500 stands for zero in the data rows.
Each pair is two rows. How far apart are they, by a hidden measure? 0 means very close, and 30 very far. Two or three weighted sums of its numbers give each row a place; it is the straight-line distance between the places.
[278 233 795 345 379 679 500 422 409 337 576 767 587 350 626 368 521 536 675 553 344 716 762 287]
[435 674 366 612 516 630 555 275 613 314 578 584 652 430 694 394 384 347 697 649 419 655 346 390]: 10
[513 401 284 448 575 663 710 556 383 533 694 376 282 610 646 657 386 700 667 333 459 346 316 609]
[369 374 507 498 495 678 497 359 587 277 572 305 550 341 635 578 267 716 681 706 299 486 693 506]: 16
[718 553 462 589 731 280 579 547 531 642 377 436 405 773 220 563 572 271 215 390 647 382 377 714]
[318 566 706 419 295 559 607 632 429 661 554 377 596 685 493 413 612 485 523 467 467 438 655 405]: 23
[425 363 218 599 503 775 561 474 670 328 660 227 514 358 633 631 292 714 710 497 360 248 320 570]
[739 558 638 717 655 284 391 379 669 367 385 345 434 382 262 614 669 603 236 367 698 292 607 597]: 13
[660 478 514 370 669 289 637 554 366 647 455 686 426 795 250 358 533 483 231 459 614 611 513 317]
[445 650 274 241 488 724 459 285 296 236 508 598 759 332 651 787 405 532 717 454 442 579 204 724]: 5
[499 725 661 359 298 387 409 337 278 346 417 545 640 375 378 654 698 627 405 362 627 491 613 658]
[333 588 281 727 459 632 530 273 679 296 563 354 548 408 658 696 262 647 688 398 293 316 370 696]: 3
[711 405 557 271 358 478 360 678 329 706 389 518 642 535 307 454 712 242 391 437 766 498 473 658]
[225 560 780 282 294 396 439 386 341 372 486 592 718 396 426 603 536 584 424 482 337 575 744 606]: 9
[431 327 335 480 535 656 658 601 465 565 728 327 304 545 613 592 320 708 633 367 369 325 468 521]
[590 369 575 419 273 496 387 723 507 785 346 688 431 680 338 488 686 515 419 635 679 721 525 443]: 11
[688 546 266 767 703 280 524 578 790 675 295 258 363 808 206 726 441 770 219 475 571 212 300 642]
[326 622 781 444 304 534 290 671 387 670 293 699 578 501 473 311 701 480 504 446 511 621 693 243]: 26
[704 466 481 592 518 369 755 511 572 560 675 736 312 688 240 358 602 463 302 589 662 697 459 292]
[446 654 615 386 215 502 364 685 348 768 307 678 609 692 367 306 680 392 435 428 604 590 563 292]: 13
[699 673 454 702 644 353 636 531 629 570 648 304 647 603 288 369 569 395 291 379 623 297 427 361]
[389 445 477 262 482 769 440 392 353 261 525 544 726 277 647 548 300 687 715 496 317 551 621 487]: 1
[406 423 245 563 385 400 728 442 594 494 679 630 293 635 364 728 349 702 385 617 407 635 243 692]
[354 637 370 665 395 604 339 684 658 571 406 620 594 310 484 318 335 393 532 586 360 577 396 329]: 9
[223 434 616 363 359 628 366 754 431 671 443 754 652 363 508 414 278 565 560 607 212 754 699 349]
[621 364 615 663 296 482 750 477 725 486 746 232 236 615 395 528 752 476 442 651 750 296 559 540]: 17
[657 300 637 655 558 279 715 307 735 374 778 237 226 532 431 527 691 497 366 663 693 292 585 544]
[666 365 589 424 653 635 381 516 426 445 379 684 329 356 602 326 626 472 625 492 641 611 581 290]: 14
[677 639 612 407 287 502 238 752 364 772 286 586 607 503 319 249 746 325 407 377 754 513 518 341]
[355 363 655 493 237 583 348 777 577 783 356 542 389 542 446 517 645 508 514 704 518 675 609 507]: 1
[516 717 304 504 637 296 571 397 370 450 549 499 594 550 569 690 405 308 407 328 447 442 239 764]
[701 541 540 718 770 272 361 460 695 465 350 329 430 416 229 633 564 627 216 404 628 282 548 629]: 20
[745 459 444 585 689 319 764 531 652 589 598 631 304 761 209 262 593 250 250 734 665 712 395 339]
[509 623 446 531 595 417 522 459 391 554 364 442 430 657 577 614 449 599 495 267 466 370 466 610]: 18
[714 578 313 777 722 321 247 643 740 731 184 284 450 635 253 811 506 674 251 356 622 220 255 737]
[252 526 632 380 372 646 345 778 464 666 447 453 733 324 533 479 293 581 588 654 226 621 717 439]: 25
[568 591 396 652 685 297 615 417 706 482 630 293 656 570 509 361 451 323 354 652 513 367 384 393]
[389 695 435 295 552 627 460 219 280 275 447 546 655 424 806 556 296 692 784 389 325 511 603 496]: 8
[658 369 376 562 785 236 799 459 585 513 788 687 235 663 321 444 501 241 229 694 575 749 303 522]
[235 650 553 725 368 541 239 734 577 726 295 400 531 393 457 625 208 667 487 256 192 304 706 612]: 15
[587 590 408 695 713 283 619 463 728 521 625 261 643 588 445 372 472 354 323 606 518 292 390 392]
[514 604 397 629 640 338 597 365 672 439 634 325 651 554 627 396 430 356 480 732 450 477 367 421]: 3
[709 528 518 237 675 521 367 500 337 377 462 716 792 255 439 448 610 518 472 582 665 750 496 369]
[533 588 432 315 643 461 729 368 231 456 654 461 509 668 740 469 497 216 625 293 516 411 392 661]: 14
[629 510 505 316 779 240 490 399 349 453 539 684 742 458 469 284 519 420 289 485 560 629 502 225]
[567 280 467 514 699 236 681 383 565 448 744 601 361 544 455 209 479 311 291 583 497 590 468 332]: 5
[603 271 650 488 642 228 703 376 511 433 764 713 259 550 335 433 607 563 243 635 576 743 648 370]
[535 282 359 381 518 739 495 422 463 293 616 400 671 304 608 733 476 548 667 495 518 417 300 706]: 4
[584 405 596 509 634 551 434 207 582 265 413 503 383 388 790 548 583 610 713 694 575 653 605 501]
[291 466 603 495 478 664 522 276 539 298 543 627 509 408 702 459 253 633 713 642 235 698 741 392]: 6
[627 509 453 676 692 240 784 471 644 562 687 405 329 718 286 350 527 205 224 486 580 373 410 580]
[340 581 460 644 352 460 331 645 654 701 271 556 504 625 406 461 410 289 424 653 370 586 429 627]: 12
[340 556 654 656 458 722 404 523 577 363 448 368 434 299 608 540 364 638 689 307 307 299 735 520]
[691 711 574 497 327 474 356 409 341 358 401 492 584 332 339 646 720 587 413 309 746 435 525 656]: 4
[465 419 396 326 535 565 524 230 393 292 575 593 756 410 707 671 458 255 701 544 458 594 306 781]
[643 506 624 712 681 317 345 385 708 386 363 305 435 337 395 600 603 630 338 511 616 279 646 597]: 15
[687 613 473 291 603 350 541 538 327 587 527 589 728 570 276 199 564 230 286 432 628 543 421 364]
[329 343 346 435 440 701 457 680 523 508 546 637 545 322 566 527 204 663 634 690 261 745 546 440]: 8
[495 358 425 604 612 272 745 307 639 389 763 389 280 579 607 655 478 390 429 522 479 409 385 736]
[723 448 598 427 462 474 677 564 435 627 508 691 339 711 362 367 718 480 432 512 749 646 543 307]: 24
[677 770 546 470 305 603 277 676 275 484 365 476 623 190 358 664 742 291 483 251 760 398 433 799]
[362 769 557 317 479 507 219 712 252 716 256 559 661 425 471 493 306 634 469 352 310 515 678 454]: 8
[408 673 700 291 274 366 424 369 286 375 461 566 704 402 363 642 661 637 356 415 553 525 645 647]
[408 722 664 260 278 560 624 616 238 610 631 366 741 636 472 409 676 439 525 320 547 372 617 386]: 17
[614 382 616 453 570 706 433 276 477 262 415 695 359 358 690 463 647 555 738 598 626 723 606 386]
[690 443 352 557 437 373 718 526 613 585 536 515 313 734 245 740 578 632 332 761 664 699 288 645]: 11
[333 498 723 252 249 628 352 663 327 545 438 581 734 320 480 259 709 292 559 441 522 521 628 401]
[626 467 650 436 354 505 477 621 466 683 311 621 419 743 418 455 758 510 459 605 721 697 601 402]: 15
[393 656 322 666 414 679 407 544 637 377 483 672 596 292 550 375 344 418 612 572 384 629 347 329]
[393 640 348 630 423 682 447 472 591 346 495 730 619 308 564 356 357 429 647 570 375 681 363 291]: 4
[592 446 630 597 307 367 705 504 674 571 534 332 309 724 257 595 664 637 324 753 666 512 637 539]
[518 453 243 700 695 253 634 368 733 448 608 264 374 578 554 686 333 818 366 524 419 263 359 617]: 14
[325 330 589 331 465 599 620 638 353 639 657 355 625 626 578 477 311 583 591 369 275 346 696 439]
[520 721 403 524 593 696 424 240 402 262 431 472 611 363 794 577 495 285 799 329 500 419 337 690]: 10
[662 452 665 751 525 265 768 398 748 470 700 306 244 651 278 506 704 503 247 436 699 252 607 514]
[735 316 533 421 606 452 622 684 471 731 481 714 233 735 328 429 638 501 377 591 690 722 500 347]: 20
[582 342 308 334 705 324 478 369 407 406 527 514 598 447 638 754 442 663 461 512 512 536 274 703]
[633 365 548 359 647 572 277 731 380 715 314 540 421 405 573 304 606 340 553 426 632 480 524 421]: 9
[382 646 496 507 496 735 440 347 368 300 443 448 507 364 681 577 311 702 733 266 328 383 658 526]
[609 549 555 577 305 431 645 579 570 624 470 696 385 753 325 437 673 477 386 643 695 736 501 377]: 9
[593 397 639 467 587 589 397 307 535 330 363 611 359 423 688 512 655 586 666 658 637 703 637 460]
[503 670 294 672 555 794 396 316 532 254 412 435 533 329 740 688 431 483 795 342 493 388 244 686]: 2
[304 723 709 545 413 462 318 632 341 697 235 501 538 673 492 450 411 549 469 265 314 420 742 437]
[363 586 331 632 393 511 279 698 641 727 308 642 541 487 437 448 321 361 470 683 338 678 342 507]: 8
[672 391 603 430 638 631 372 428 445 357 358 716 357 359 624 417 635 528 645 557 653 689 592 350]
[658 571 448 754 745 348 463 270 673 309 477 307 467 413 660 719 565 317 517 304 619 241 353 814]: 16
[584 420 592 593 703 280 423 300 666 370 399 332 383 444 696 594 564 618 496 709 568 468 598 563]
[657 228 476 398 757 319 607 489 444 545 685 452 470 545 435 374 537 253 338 433 578 431 438 533]: 19
[713 277 551 358 582 548 460 324 489 267 577 564 690 315 494 511 664 527 535 705 700 715 522 463]
[609 754 413 464 627 554 266 663 271 582 310 462 602 297 498 648 546 341 495 239 578 393 336 721]: 2
[316 404 607 498 476 628 527 255 594 261 571 414 517 405 675 544 259 671 703 725 250 606 776 481]
[671 685 608 539 384 411 407 353 382 345 398 480 568 356 339 640 685 654 386 280 695 404 582 633]: 3
[303 438 693 316 355 339 478 377 388 382 536 597 707 403 373 627 453 605 353 518 343 591 710 639]
[736 644 363 803 451 397 261 686 672 768 195 348 481 703 226 795 593 637 306 263 698 271 289 721]: 15
[511 458 360 563 532 508 571 512 636 510 557 304 521 545 528 604 448 469 521 691 473 467 323 590]
[372 700 730 309 218 404 408 387 280 362 441 569 674 388 384 613 750 587 410 397 584 509 678 630]: 7
[764 518 563 491 339 478 336 651 482 643 327 579 480 502 300 403 730 370 400 497 797 545 486 474]
[479 299 578 405 477 590 465 573 507 492 541 438 589 407 521 519 536 561 562 656 508 562 583 475]: 3
[375 231 548 407 617 256 609 312 457 388 689 754 481 495 619 367 251 602 416 548 275 671 710 270]
[412 490 310 591 366 395 649 498 602 572 483 631 363 709 375 762 403 494 391 624 419 628 259 748]: 19
[602 440 643 632 663 335 337 379 683 395 343 295 406 374 525 578 604 616 402 683 599 381 647 569]
[368 592 395 637 372 486 286 701 637 722 293 595 530 537 422 386 377 258 454 644 380 605 388 556]: 10
[183 706 753 292 327 554 249 741 316 662 330 584 746 301 450 510 283 607 493 454 184 571 805 492]
[619 578 436 265 607 426 283 630 295 634 326 546 665 403 394 619 535 513 372 418 580 520 410 638]: 3
[305 256 754 427 267 673 524 635 472 510 593 654 300 385 509 241 689 391 607 481 483 576 683 266]
[425 456 333 694 542 543 603 529 762 580 444 188 334 686 611 589 286 698 582 639 342 239 469 546]: 26
[431 620 398 667 506 644 551 278 678 301 582 644 606 424 687 332 403 355 703 717 411 713 384 303]
[766 623 523 527 518 392 339 659 437 738 242 483 517 714 234 361 666 273 306 367 733 423 454 529]: 16
[407 614 353 655 429 676 395 575 681 411 465 673 598 288 538 309 381 312 596 674 398 665 335 342]
[617 421 629 572 341 575 204 777 639 819 189 310 383 591 433 509 744 499 511 723 723 494 575 508]: 15
[572 398 383 383 599 631 648 608 360 645 469 409 304 737 628 704 506 465 629 370 547 390 312 709]
[553 439 336 370 601 639 663 541 341 566 547 404 361 656 666 720 461 562 666 336 520 375 288 674]: 3
[429 770 250 511 530 763 542 317 265 280 581 415 604 410 699 605 305 736 749 188 376 360 372 532]
[313 568 703 239 344 579 552 638 296 645 550 413 780 613 525 421 563 494 567 443 417 462 668 390]: 12
[542 347 325 568 688 273 745 326 601 422 752 409 242 600 656 746 446 586 460 547 497 433 260 710]
[439 370 331 603 554 572 603 273 686 295 649 221 430 449 695 649 291 786 693 593 355 266 488 581]: 9
[554 702 535 423 526 504 497 563 299 585 446 578 558 576 488 324 558 421 495 314 554 503 535 297]
[279 523 457 310 412 646 355 615 390 424 474 593 795 226 521 540 156 691 575 533 206 596 689 492]: 5
[516 456 254 686 641 385 665 308 659 381 671 283 362 566 669 720 366 793 530 347 452 241 329 645]
[206 770 787 381 219 471 227 690 276 754 236 559 650 559 387 515 592 557 419 363 364 497 743 500]: 11
[445 660 372 572 528 569 561 276 587 319 592 590 649 463 711 428 390 363 680 680 410 701 341 420]
[289 507 717 302 301 367 455 379 363 391 513 589 725 415 371 641 537 610 365 491 366 571 710 652]: 2
[420 676 249 651 494 725 449 564 497 403 506 415 595 328 599 606 329 664 655 271 385 348 300 551]
[332 475 555 439 463 593 563 682 425 678 541 327 537 625 571 498 295 620 567 357 292 318 679 454]: 2
[621 463 566 669 766 188 379 397 726 447 374 269 403 446 436 606 551 636 250 599 570 313 602 592]
[721 419 535 550 508 434 729 543 595 604 599 367 299 713 330 494 674 481 384 678 717 507 505 474]: 24
[642 325 465 517 731 279 617 463 576 494 685 622 545 529 337 278 521 359 265 694 572 675 430 276]
[646 544 257 739 737 247 606 467 656 542 530 325 396 629 322 771 438 740 233 329 553 276 231 694]: 10
[440 311 384 490 448 328 648 417 557 444 713 674 335 507 319 561 352 654 302 607 390 647 507 534]
[710 354 504 489 655 391 752 517 536 553 743 574 268 646 335 446 605 490 337 631 660 652 484 391]: 12
[466 463 688 655 331 634 181 830 720 780 256 255 426 302 488 515 719 492 565 614 627 290 635 526]
[261 188 777 366 354 722 579 205 465 224 689 782 521 367 710 417 564 544 766 638 367 787 745 334]: 8
[468 502 495 655 549 521 644 398 587 456 572 342 315 594 631 586 440 604 588 321 457 292 524 591]
[480 290 284 381 561 639 722 635 372 619 744 378 280 637 609 622 348 720 631 362 414 371 373 556]: 14
[578 464 490 241 704 324 668 463 271 551 591 529 545 717 625 253 502 274 463 378 522 493 459 404]
[242 659 715 342 275 584 291 780 366 782 358 668 706 484 472 428 525 505 529 547 345 714 680 362]: 9
[679 697 534 583 413 458 653 571 429 592 669 400 621 632 321 375 668 417 410 300 693 352 478 356]
[610 371 489 335 650 576 384 622 347 669 329 477 431 616 651 492 562 290 608 395 587 428 418 635]: 10
[319 303 558 405 377 333 544 400 476 402 606 624 571 453 349 598 337 646 346 552 290 608 665 612]
[306 477 686 406 429 666 400 538 481 406 479 550 633 282 568 509 327 639 615 652 269 691 789 437]: 7
[584 308 470 377 588 674 514 641 386 611 479 453 285 570 632 557 559 283 648 402 568 427 420 681]
[720 374 584 480 455 512 435 715 539 762 273 547 310 751 366 491 696 503 438 690 741 696 528 454]: 13
[453 284 194 485 515 652 616 220 553 237 699 513 507 409 681 715 337 741 721 631 411 570 181 619]
[617 268 548 404 422 612 486 432 457 326 575 588 485 313 474 474 647 393 531 541 649 562 488 576]: 6
[377 288 535 416 479 295 572 393 487 416 638 644 519 469 358 521 324 588 325 572 330 618 655 542]
[502 624 386 609 615 389 581 338 655 403 611 384 668 528 657 394 422 343 531 720 447 540 365 421]: 7
[286 539 804 435 309 641 331 596 434 460 398 736 593 259 519 405 630 526 577 569 424 722 741 341]
[716 707 509 625 466 453 645 577 485 595 652 332 657 612 311 391 651 400 363 284 695 301 456 376]: 3
[432 471 337 600 365 405 680 499 619 557 549 622 342 685 352 747 449 551 376 658 447 645 281 716]
[366 567 373 610 376 437 400 615 626 671 298 624 470 694 393 594 396 302 418 649 368 641 325 712]: 11
[341 727 264 539 421 623 282 702 350 539 357 480 605 250 507 645 215 741 542 263 285 409 468 626]
[620 623 415 766 702 285 616 467 799 520 608 195 628 597 412 400 470 388 308 598 537 223 397 407]: 3
[711 648 396 750 792 297 360 623 566 708 229 342 454 724 295 682 556 266 238 219 633 272 330 782]
[533 654 409 664 663 305 603 396 666 460 622 356 664 558 556 345 435 358 393 646 485 437 405 357]: 21
[322 811 623 367 211 633 265 778 239 604 349 487 671 204 436 595 676 290 542 306 526 435 523 746]
[365 641 715 620 341 563 256 736 466 751 266 397 517 503 476 454 639 500 505 243 500 328 671 477]: 12
[346 280 401 481 382 374 626 416 533 428 692 643 370 502 346 634 303 697 347 582 328 612 542 602]
[461 290 565 544 471 623 558 485 627 416 636 289 380 413 574 566 509 577 594 630 479 378 574 524]: 4
[648 333 591 376 632 623 335 669 403 537 392 628 381 281 542 289 602 405 587 449 631 553 555 302]
[351 620 693 289 313 360 440 344 315 365 463 580 717 400 412 630 616 601 391 441 476 550 661 660]: 13
[473 288 331 422 473 682 539 275 507 223 639 461 616 345 628 711 427 670 683 615 462 542 316 649]
[493 329 292 563 569 414 701 262 622 344 779 447 338 529 703 778 428 504 601 627 475 512 221 743]: 10
[531 345 311 314 582 660 555 674 328 634 537 394 439 577 599 706 451 601 639 361 499 399 277 666]
[566 225 649 393 589 299 600 287 474 343 685 737 470 460 582 346 636 488 445 556 596 670 625 278]: 18
[323 531 403 585 335 434 550 562 621 621 381 668 418 721 396 625 393 449 420 658 358 687 375 640]
[657 352 275 517 667 303 768 475 556 517 743 718 223 644 213 643 439 744 223 689 542 801 317 514]: 14
[720 290 514 459 736 364 696 528 472 538 750 537 257 580 337 244 591 312 329 426 641 479 482 324]
[418 533 369 486 486 530 545 508 510 509 549 712 561 521 537 467 349 585 530 603 367 719 453 393]: 5
[550 527 473 707 553 492 591 513 650 546 566 348 443 575 515 404 526 314 503 374 544 271 429 513]
[391 626 381 644 399 647 391 613 638 467 450 689 593 272 515 264 372 365 572 596 365 634 390 239]: 9
[357 539 730 722 349 720 274 738 697 498 341 308 438 164 550 480 606 510 625 394 455 266 704 516]
[586 444 434 352 626 574 479 609 351 675 294 425 409 753 629 639 538 337 605 368 576 408 367 704]: 17
[595 502 266 714 750 245 486 507 770 612 294 210 342 735 421 731 390 794 281 627 497 240 311 645]
[525 426 519 477 644 299 796 350 427 444 780 511 302 656 632 341 502 333 461 380 499 431 514 469]: 29
[568 677 498 661 682 400 409 500 462 584 296 458 497 653 653 235 509 270 515 213 534 346 465 360]
[290 638 531 754 404 647 317 711 627 556 377 476 549 254 526 339 257 469 569 322 238 371 628 413]: 10
[702 639 471 702 602 372 650 551 592 588 672 359 596 620 282 349 590 383 319 340 660 329 430 341]
[318 718 726 399 382 624 277 762 266 659 339 481 613 294 518 459 494 540 560 286 358 422 723 451]: 6
[390 299 496 515 582 480 727 294 596 354 746 495 195 550 708 564 275 715 623 748 310 697 693 482]
[498 524 570 557 549 297 442 530 568 619 314 693 419 665 315 466 444 598 274 618 446 695 637 394]: 13
[686 215 600 511 548 442 601 250 631 280 708 328 407 412 529 529 695 513 497 750 710 503 544 521]
[378 221 457 371 520 622 657 636 419 619 716 369 445 594 600 514 284 653 610 408 321 371 628 475]: 12
[716 422 549 625 432 431 730 517 700 533 743 393 342 617 305 418 665 425 364 758 719 554 496 374]
[592 386 648 490 594 552 414 267 549 326 381 544 374 421 721 526 625 580 682 678 616 670 627 473]: 12
[346 279 458 436 441 363 590 391 502 411 642 630 472 465 388 577 235 687 367 587 264 608 657 558]
[229 457 766 321 283 702 398 640 378 428 494 751 672 264 538 347 577 497 627 510 358 687 708 275]: 19
[513 268 441 471 531 687 634 270 514 247 730 389 437 409 676 659 518 364 729 448 527 371 353 728]
[516 555 275 772 610 509 404 589 738 652 276 269 407 669 597 663 364 695 544 344 437 204 294 615]: 12
[549 367 485 334 652 378 588 408 398 459 621 551 681 537 663 239 499 307 518 461 503 501 472 342]
[389 816 456 313 493 543 290 735 205 756 297 477 663 526 513 519 287 677 533 318 312 453 621 463]: 17
[588 311 413 303 717 316 560 440 380 492 600 420 721 548 615 590 520 276 436 463 542 431 348 693]
[743 652 634 631 456 340 399 395 494 382 403 435 506 378 247 612 714 616 286 290 763 368 611 620]: 13
[631 578 573 231 545 653 422 303 299 226 487 580 778 293 595 276 641 308 640 424 657 534 512 397]
[545 414 398 645 664 227 784 374 659 447 780 388 298 642 525 636 487 238 344 575 495 412 323 761]: 12
[420 648 361 602 482 672 524 298 595 298 576 712 634 405 677 397 373 403 714 656 393 748 368 361]
[343 599 403 678 370 524 279 710 673 696 300 574 559 449 437 331 349 343 467 627 331 564 451 443]: 7
[655 348 594 408 587 696 409 506 439 357 436 701 335 297 597 349 645 494 641 506 643 629 588 302]
[472 668 391 634 595 438 580 324 637 377 598 456 663 518 694 359 422 341 594 678 439 581 385 371]: 12
[591 384 589 388 612 696 261 612 394 518 288 676 396 296 664 321 594 456 693 467 591 589 586 292]
[498 547 674 698 325 523 357 676 659 728 260 303 452 704 435 486 710 464 474 367 643 242 610 500]: 18
[623 376 630 436 562 689 435 343 473 307 424 714 337 371 649 442 654 553 688 573 651 704 605 374]
[429 567 734 448 261 541 270 669 431 637 307 704 542 376 427 328 773 465 500 491 644 632 666 268]: 10
[672 519 606 718 693 317 347 427 705 408 367 318 437 342 296 623 589 642 287 451 625 281 629 601]
[697 606 501 649 568 333 668 570 572 645 488 498 424 793 224 215 597 303 255 369 661 411 459 310]: 13
[277 580 755 223 321 703 475 216 293 203 516 598 783 348 653 272 610 333 723 443 414 540 684 421]
[396 265 405 369 523 622 678 643 380 639 708 371 429 632 584 545 294 680 602 364 334 362 563 488]: 6
[326 384 535 582 472 581 711 509 680 531 636 254 276 640 602 525 275 623 594 786 261 470 648 502]
[347 449 755 243 303 653 405 556 303 447 484 697 744 343 540 258 710 421 610 457 533 622 699 215]: 17
[401 454 354 541 578 481 556 300 602 367 553 469 462 500 727 568 242 722 639 702 312 624 558 486]
[828 687 595 217 631 347 402 498 233 482 432 648 693 439 197 257 688 402 261 377 764 542 566 313]: 19
[361 613 374 742 453 651 365 701 688 562 442 339 575 316 539 526 232 641 584 357 300 268 525 495]
[500 611 637 462 279 519 648 606 413 630 594 467 553 683 420 395 713 441 478 431 647 465 567 367]: 9
[636 356 594 389 625 680 322 650 405 480 377 642 381 230 584 305 620 431 620 455 620 571 572 287]
[644 299 510 299 751 318 649 553 349 640 576 629 475 727 455 233 535 379 340 446 581 555 500 234]: 4
[770 626 518 678 564 385 348 464 525 431 367 418 495 360 240 658 633 628 305 290 705 345 523 646]
[393 574 644 584 244 492 443 640 617 688 317 506 487 742 400 470 672 472 448 715 559 660 574 453]: 6
[535 746 477 405 630 490 442 276 341 328 459 513 678 425 793 321 509 239 709 372 524 470 427 502]
[651 269 361 422 773 288 554 411 476 435 624 482 415 472 452 755 514 467 316 541 582 514 318 750]: 3
[502 406 310 626 672 315 729 370 702 469 575 264 248 682 614 651 320 791 442 779 395 445 470 571]
[627 364 618 408 591 721 388 446 437 296 430 711 361 287 628 373 621 517 683 513 636 656 588 318]: 13
[258 557 431 687 352 685 456 399 719 286 510 306 560 327 564 671 310 637 652 564 269 338 508 663]
[538 695 678 224 281 588 366 633 218 565 387 594 696 398 452 204 777 335 521 363 702 506 584 284]: 20
[581 429 416 324 632 602 516 579 330 629 385 421 433 677 678 682 535 388 649 363 569 397 342 733]
[565 417 433 417 699 271 561 392 498 458 615 620 698 513 538 298 483 279 351 650 516 677 418 354]: 12
[532 708 622 410 294 530 660 590 324 622 646 387 646 650 410 388 709 429 475 325 666 378 560 385]
[598 572 295 612 722 245 678 412 451 500 594 376 392 636 500 790 442 697 337 230 517 306 252 720]: 11
[574 681 508 320 704 296 465 346 319 383 504 586 732 452 687 233 520 326 478 417 523 513 494 276]
[358 610 413 648 378 551 281 711 648 676 336 601 574 399 434 262 378 306 473 603 362 574 432 367]: 13
[617 658 420 689 708 283 612 475 689 522 621 306 657 583 377 349 487 366 280 536 545 336 416 355]
[292 407 681 345 421 333 496 348 400 369 551 611 691 412 446 542 401 538 401 528 313 596 713 578]: 3
[759 380 544 458 615 431 737 543 428 557 727 635 254 652 320 284 658 413 369 440 726 555 511 254]
[656 314 493 461 723 347 704 494 490 532 747 667 331 586 376 367 544 470 316 555 602 654 500 300]: 3
[254 369 694 347 378 382 501 375 420 391 566 617 658 432 414 570 306 611 388 525 219 610 777 582]
[253 534 542 246 411 800 471 284 329 199 541 622 805 300 678 326 232 463 744 470 215 561 650 395]: 4
[582 675 316 718 636 504 251 661 524 691 255 382 504 508 548 712 457 547 507 204 524 301 271 703]
[295 504 753 482 268 649 370 559 484 433 417 663 544 285 524 347 687 430 611 542 483 626 689 333]: 19
[532 431 312 681 740 217 773 446 756 558 590 213 271 730 367 646 309 777 230 724 428 315 477 570]
[423 764 188 322 456 699 387 486 246 301 456 569 694 257 564 716 313 753 639 348 378 507 212 660]: 11
[626 376 571 377 627 610 258 752 388 690 303 558 404 343 585 290 601 358 585 419 610 501 535 377]
[605 274 489 402 726 325 634 453 451 498 681 635 499 559 519 269 514 384 392 495 544 572 490 257]: 7
[570 426 351 387 610 618 704 559 361 603 519 393 321 734 623 714 489 510 628 353 537 384 294 706]
[618 399 513 353 626 562 279 690 360 732 258 468 447 634 608 465 576 289 578 392 595 442 451 602]: 13
[519 356 287 415 589 621 787 573 394 583 739 393 230 664 614 683 411 668 636 362 469 370 299 626]
[515 476 288 281 513 677 374 634 372 467 481 429 793 258 538 688 412 683 613 482 461 462 298 618]: 6
[361 644 690 324 303 570 637 606 286 628 632 365 706 662 473 408 636 467 535 360 495 377 635 407]
[662 582 466 594 607 298 723 520 490 604 545 505 396 757 218 375 552 321 238 364 608 437 442 511]: 14
[393 342 736 268 264 763 453 372 355 223 557 768 755 278 575 301 745 466 680 525 609 690 664 236]
[488 437 705 492 338 537 306 691 548 737 272 429 456 602 460 494 734 517 507 681 637 585 631 466]: 17
[442 766 246 412 493 719 474 315 312 255 496 675 674 352 666 514 337 579 720 396 399 606 274 448]
[484 431 279 328 564 637 563 671 324 644 552 390 480 594 598 655 361 717 599 334 431 370 342 573]: 5
[511 550 342 519 588 638 727 307 364 362 732 391 430 556 752 706 462 351 760 240 485 337 276 728]
[670 588 562 552 362 463 674 580 459 600 646 484 509 653 321 347 682 399 393 392 713 454 492 325]: 2
[414 377 660 530 458 417 690 294 558 369 658 659 263 552 597 356 582 440 530 568 481 618 626 386]
[497 802 247 226 582 638 571 283 164 340 588 444 713 508 767 714 384 683 753 318 444 423 238 638]: 14
[730 661 355 622 635 343 509 576 447 613 415 419 484 658 228 799 565 506 257 257 673 349 272 768]
[676 674 628 597 458 363 403 347 443 345 395 462 545 359 311 637 674 650 335 272 689 387 620 620]: 11
